Which row each row swaps with, under one turn or mirror:
The rows were stretched afterwards, more along some directions than others.
kuvam: [ 10  10   6   1  -8   5   1  15  25  -8   7 -25  15  -7   7  10  -6  -7
  -2   5 -11 -26   3]
toran: [  1  -1  -8  -3  17   5   0  13   2  11  -3 -18  -4   0   1   1   3 -12
  12  -2  14 -22  -8]
Lon: [ 18   7  -4   7  -4  -1  -3   6  18  11 -15 -12  -7   4  -8  -1  -7  -5
  11 -11   7  -8   1]
vozul: [ -1   3  12   0   9   7  -2  20  25  -8  14 -22   7  -5  -3   3 -16  -1
   1 -16 -17   5  28]
vono: [  0  16  -3  10  -7  -6   7  22  29 -11  -5 -27   7   3 -20   5 -13  -3
   4  -6  14 -16  19]
Dezik: [ -3   0   2   5  12  -6   8  14  22 -12  -4 -20  -8  -3  -1  16 -23  -8
   6 -14   2   4  38]
Lupas: [  5  18   0   2  -5  -4  -5  26  13 -15   6 -19   2  -8 -13  18   3   7
   6   0   2  -2   7]
Nud: [-18 -10  14   3   2   3  -6  11  21  -3  -2 -30  -7  -6   7  -3  -9 -14
   9 -12   7   1  28]
limez: [  4  -5  -1  -5  10   7 -10  21   5   5   4 -21  -8   3  -1   3   5  -6
   9 -37  -8  -4  17]
Fuvep: [  3  -5  -2 -10   8   1  -2  22  12  -9  19 -29  13  -7 -11  14  -1  -3
  -1 -20  -5   5  15]
Luk: [  1   1  -9 -10   3  -4  -7  13   2  -4   1 -10  -2   0  -9  10   2   2
  13 -23  10   8  -2]
bube: [ -4   9  -6  -2  -6  11   1  20  12   2   6 -37  -5  -8  -1  19  -2 -18
  17 -15  11 -17  19]
sotu: [ -9  -5  -3   7   3  15 -13  13  24  -6  -1 -21   4  -9   3   1  -1   1
  10 -15  -3   8  18]
Gire: [ -2  12  -7 -10  -1   3  11  19   4  -9   3 -24 -12  -8  -6  15   7 -14
  18 -16  12 -11  19]
Liga: [  3  -1 -10 -21   7  -3   9  18   9   9   8 -14   2   6 -17   0  -4  -6
   2 -22   4 -22  12]
Gopir: [  4  17  -3   5  10  -8  19  15  22 -13  -5 -29  -7  -7  -9  13 -22  -2
   6 -13   5 -13  14]
koso: [ -2   4   2   2  -2  11  -8  15  24 -21  -5 -29  13 -11   2  -4  -5  -7
   8   1  -1   1  25]
loma: [ -8  -6  -3   5  -7   9 -11  26  14  13   8 -16   5   6  -5   2   3  -7
  13 -12  15  -7  10]
tileb: [ 11  18  10   1  18  -2   1  12   9 -12   4 -21   4   0  12  12  -3 -16
   3   7 -11 -16  10]
gite: [  4  13  -7 -10   2  -2   3  24   0  15   4 -17   6  22 -21   8  -7 -13
   5 -14  14 -25   4]
gevi: [ -1   7 -11 -13   7 -10   4  18  15   2   4 -11   6  -4  -7  -8  -5  -7
  -3 -20  -2 -14  12]
Defos: [ 15   2   2  10  -2  -3  -7   9  21  -6  -4 -18   1 -10  -6   3   1   4
  -1  -9  13   5   0]
rer: [ 21  10  -7  -7   5   3  15  23   5  14   6  -6  -6   4 -15   6  -5  -9
  -7 -15   0 -22   5]
Beduf: [-11   6 -11   5   0   9  -9  14  14  -6  -1 -21  11   1   0 -11  -8  -3
   6  -3   5  -8  10]
dufod: [  2   8  -3  -3   2   5  13  14  20 -11   5 -22 -13  -2  -9  13  -7  -7
  26 -15  14   4  19]
kovo: [ -2  20  -1   2 -10  -3   0  12  10  -4   0 -35  -8  -3  -7  19  -2 -18
  19  10  13 -20  24]
kun: [ -3   4   1   3   0  -1 -12  24   6   9   0 -19   0  14 -22  11  -6  -6
   1 -10  12  -8  25]
Gube: [  5  12 -15   6  -8   0   1  24  25  -3  -3 -12  -2   9 -17   8 -10  11
  -1  -6  -2 -16  16]
Miru: [ 14   3   3  -4  14   4  10  10  18  -6  -7 -25  -4   1  -6   7  -2 -10
  -1 -16  -7 -18  13]
zif: [ -1   1   6   5  15  -7  -6  19   4  -1   2 -14 -18   5   4   7  -1   3
   4 -20  -4 -11  21]
Sus: [  7  16  -6   1  15   0   4  16   9  16  -6 -20   6  -3  11   1   0 -18
  -4   9  10 -30 -10]
fes: [ 17   0   1  -3  20   9   7  11   8   5   2 -22  -7  14  -8  12  -7 -13
  10 -18   5  -4  13]
gota: [ 11   8  13 -13   8   0  13  28  22  -9   6 -22  12  -5  -1   1  -5  -4
 -19  -5  -7  -7  24]
Gusuk: [  7  -3  -6  -6  13   7  -1  17  -7  10   2 -14 -11  11  -6   7   4 -15
   4 -28   5 -17  17]
Kov: [-10  10  11  -5   0  -4   4   9  18  -5   3 -22 -10  -6   7  10  -8 -17
  12  -3  13  -3  34]
zur: [  7  -2 -17  -6  -8   6  -1  19  29   6  -5 -14  22   4 -16  -2  -5   4
  -4 -29   6  -8  10]
sib: [  2  -5  -4 -10  19  -7  10  16   5  11  12 -10   0  -5  10  -4   3  -5
  -7 -31  13 -15   7]
Nabig: [  5   7   1   1  12   7   5  19  13  -3   7 -39   9 -17  -3  -5  -2 -13
  -3 -12  17  -4  -3]
tal: [ -6   4   0   7 -11  10   5  10  24  -1  -4 -20 -17 -10  -1   2  -2 -13
  18 -10  20 -19  13]
pepib: [  8   7   5   6   7  16  -5  12   8  16   4 -21  -6  -9  14   7  -4 -22
   4  10  -1 -15   8]
tok: [ -6  14   4  -8  16   0  16  25  23 -10   3 -27  -3  -3  -2  10 -15  -8
   1  -8 -20  -8  38]
fuf: [  1   8   8   3   3  -8   6  19  20  -8  -1 -18 -13  -6 -11  -1  -7   4
  -1 -13   9  11  22]
Nos: [  5  13  10  -7   6  10  11  22  20   7  14 -44  12  -5  -7   7  -8 -16
 -10  -2   1 -17  22]
nazol: [  9  -9   3   4   9  10  -4   6  20   6  -4 -10  12   4  -1   5 -10 -10
   5 -10 -10 -10  12]
Sur: [ 12  11 -10  -9   3  13   2  31  -6  12   5 -13   6  18 -18   2  -5 -18
  -2  -9   5 -32   7]
gosum: [ 12  23  -8  14  -4   3   4  18  20  -4  -7 -21   9   7 -13  14 -13  -7
  -1  14   4 -23   6]
Keneg: [ 23  22  10   9   1  -3   7  18  18  -6   2 -18  -1  -8   6   6  -3 -12
  10  12  -3 -12   0]
vaba: [  5  15   7 -17  11   0  17  18  11   9   7 -42  13   1  -3   0  -9 -10
 -20   1   7 -15  18]
fefek: [ -2  14   6  11  -8  -2   2  28  15 -16  16 -31  -6 -13 -13   5  -4  -9
  10 -10  12  -4  21]
Fasu: [ -3  10   1   9  -2  14  -4  20  17 -10   0 -26  11  -9   5   2  -8 -21
   4  16  12 -14  14]
Gen: [  8  11  17  -7   9   9  14  24  20  -1   9 -42  12 -10   6   5 -12 -13
 -19   3   7 -21  25]
dodur: [  8  -2  -5  11  -4   0  -9  18  20  -2 -10 -17   2   5  -6  18   2   3
   1 -14   3   1  20]
Feb: [ -2   7 -12   3  11   3  11  19   9  -6 -12 -15 -14  -2 -10   8  -5 -10
  14  -9   6  -3  14]
Von: [ -7   0   1  20  -7   6   7   9  22   4 -10 -12  -5   4   1  -7  -7 -14
   5  -2  -7 -18  21]
fur: [ -1   5  -5 -17   6   4  10  26   3  -8  -3 -21  -9  -7  -6  12   2  -5
   4 -15  11   2  18]
vuro: [  1  11  12   5   4  13   1  11  25   0   1 -39   8 -10   7  18 -11 -15
   6  14   0   1  20]
puno: [  3   5 -15  -8   8  -4   2   6   6  -5   1 -25  13  -6  -3   0   7 -23
  14  -7  11 -11   6]
daloz: [  2  18   6  11   6   2   6  23  11   8  -3 -36 -15   4 -10  -1  -5 -13
   2  14  17 -16  12]
pinun: [ -3   2  15  -5   8   0  17  10  26 -17  11 -30  -2 -27   2  11 -11  -9
   8  -8   1   5  21]
pidiv: [ -2  -1   9   6   5  -2  21   3  21 -17   6 -27 -11 -27   8   9  -9  -6
  -8  -8 -11   3  23]

kuvam is swapped with Nud
Lon is swapped with Gopir
Kov is swapped with tileb
loma is swapped with Fuvep
vozul is swapped with vuro
puno is swapped with sib
fuf is swapped with gosum

